In the rows, zero is written as 128.
Each path below is one point turned by a fixed rotation once a step. After each direction that follows a path, write how fast that rotation turns it, in deg/step (0 if it stays still).
Each turn is a multiple of 5 degrees from 10 to 175, or 0.
Each row of a path follows its step; steps can be skipped.

step 0: [140 136 115 128 130 133 133 122 137 132 127 118 144 139 137 134 128 137
 119 129 122 130 126 129 113 117 134 134 136 119 126 133 123 109 134 138]
step 1: [136 144 136 139 132 140 128 132 128 123 133 122 129 132 128 121 132 122
 132 153 150 133 125 123 126 140 130 132 129 115 123 129 128 129 129 126]
step 2: [125 119 112 133 117 134 128 102 134 140 134 122 128 141 133 128 123 118
 129 130 128 133 123 128 112 140 131 123 138 131 125 123 125 130 121 133]
step 3: [129 124 127 127 129 131 136 140 133 137 125 126 141 141 115 131 125 117
 123 138 138 141 118 127 115 112 134 143 126 121 124 136 129 116 136 131]
step 4: [130 144 131 130 138 136 124 118 134 130 132 108 131 147 135 128 124 133
 122 133 133 138 134 111 127 136 127 128 141 121 132 135 128 138 128 118]
step 6: [128 132 137 137 123 117 123 120 134 131 131 133 151 144 122 135 116 132
 116 126 134 136 123 128 113 133 138 128 132 129 127 143 127 123 135 135]
step 7: [114 126 127 129 139 145 122 130 129 132 124 125 139 135 127 122 131 115
 124 143 138 138 139 114 130 131 132 122 130 121 127 130 142 125 129 109]
step 8: [134 125 113 116 138 130 110 119 141 130 135 129 140 134 136 138 124 123
 125 120 137 135 122 123 123 129 120 129 145 133 128 129 125 126 118 142]
step 9: [139 136 135 135 127 124 129 125 126 123 129 132 155 118 117 123 122 123
 123 140 135 144 122 123 118 128 125 134 126 121 137 125 139 117 132 124]
Directions:
[128 126 130 131 127 129 127 127 129 125 128 130 127 128 127 131 129 124
 131 125 129 131 131 124 131 127 131 127 132 125 127 123 118 127 124 126]
120
[125 133 134 132 127 127 131 128 128 122 126 128 128 132 130 125 126 129
 126 130 132 131 129 124 130 127 128 129 125 131 133 126 129 128 131 132]
130

step 0: [120 138 125 106 123 135 129 125 125 126 127 128 127 136 138 136 131 144
 136 134 133 133 137 123 127 128 134 122 136 122 138 128 134 125 145 120]
step 1: [127 137 128 138 133 130 124 137 135 125 112 121 130 121 119 132 127 120
 134 144 127 122 122 132 123 138 129 124 136 134 130 136 128 112 145 123]
step 2: [120 126 132 119 143 143 133 133 128 130 134 122 137 134 142 130 139 133
 137 138 124 129 144 130 114 130 119 124 127 122 127 129 121 119 129 121]
step 3: [128 131 141 124 129 129 116 133 144 133 122 135 126 130 127 145 127 129
 140 137 132 111 118 134 128 128 134 126 131 122 141 126 126 116 127 131]
step 5: [128 136 136 125 146 136 126 124 152 128 122 136 120 126 135 126 137 142
 119 125 123 114 124 124 133 129 121 130 125 125 131 126 128 119 132 133]
step 6: [123 113 137 125 128 124 125 137 150 121 137 113 143 129 127 130 121 132
 124 130 123 135 119 120 122 126 127 113 130 127 135 125 125 131 133 132]
step 7: [132 134 139 111 131 141 129 139 135 119 119 133 117 139 125 119 133 131
 116 125 128 123 138 119 134 128 130 120 140 134 138 131 128 131 130 131]
step 8: [113 129 132 135 136 124 137 138 133 115 132 127 129 115 120 131 133 130
 129 121 119 134 115 118 120 138 123 124 138 127 143 124 141 122 136 128]
step 9: [128 140 132 110 123 138 138 131 137 127 133 127 122 133 121 130 120 139
 135 125 121 136 135 117 121 134 128 124 135 129 123 131 110 124 138 120]
Directions:
[130 123 129 126 126 129 126 131 132 130 132 129 129 128 127 126 129 129
 133 128 123 130 130 131 130 128 128 122 124 125 124 128 122 127 125 129]
100
[130 126 128 133 125 129 129 128 128 128 127 128 130 132 127 125 128 130
 124 127 123 129 127 122 136 128 125 126 129 125 132 124 128 131 131 129]
40
[131 131 129 131 126 129 128 128 134 130 131 135 126 126 127 127 130 123
 129 128 130 125 124 132 133 127 127 128 130 129 130 132 130 126 131 128]
160
[129 128 131 127 134 128 129 125 132 124 128 129 132 128 128 128 125 127
 124 121 129 128 127 127 129 122 129 124 126 131 129 129 129 127 124 133]
35
[128 127 125 126 128 129 129 121 129 125 129 130 130 126 128 129 137 129
 127 128 125 127 128 128 127 129 126 128 130 123 128 125 133 126 122 127]
130

step 1: [123 132 124 132 117 113 138 125 143 134 127 125 117 118 123 137 122 155
 121 115 122 134 127 139 125 131 131 137 131 117 130 131 126 122 126 132]
step 2: [129 121 148 130 128 129 125 133 145 140 132 137 113 131 124 118 126 117
 134 116 137 113 122 121 121 133 125 118 138 124 139 119 133 124 127 122]
step 3: [116 114 132 129 120 123 132 112 129 115 113 117 121 128 118 130 146 129
 129 138 124 135 117 136 122 136 133 123 129 119 127 120 127 120 129 141]
step 4: [133 111 130 130 134 128 114 141 127 137 140 113 131 130 121 143 122 129
 118 116 132 124 124 121 127 121 127 127 136 124 143 128 114 124 126 144]
step 5: [126 133 141 124 129 131 121 129 115 119 124 141 134 125 119 126 137 130
 138 120 107 128 138 140 120 130 138 119 134 124 140 112 135 128 121 133]
step 6: [126 125 141 128 122 123 124 127 123 125 139 120 132 141 117 108 132 124
 126 132 135 144 131 125 133 122 127 146 126 140 136 131 117 118 128 139]
step 7: [120 126 113 125 147 122 131 119 120 131 128 130 136 135 115 133 112 135
 132 120 120 130 119 139 127 125 125 126 145 142 132 125 135 126 114 125]
step 8: [136 144 138 129 129 121 123 121 113 138 129 137 127 125 132 110 123 118
 114 119 126 131 111 130 133 133 131 128 124 130 131 116 121 131 147 132]
step 9: [130 126 111 127 128 124 133 131 131 130 115 120 122 141 122 124 141 120
 117 131 124 126 124 121 131 125 142 134 123 149 136 125 150 133 118 131]
Directions:
[125 125 125 127 126 124 127 126 129 126 128 123 129 129 126 128 132 124
 135 130 126 127 125 127 131 125 122 132 125 129 127 132 131 127 128 130]
115
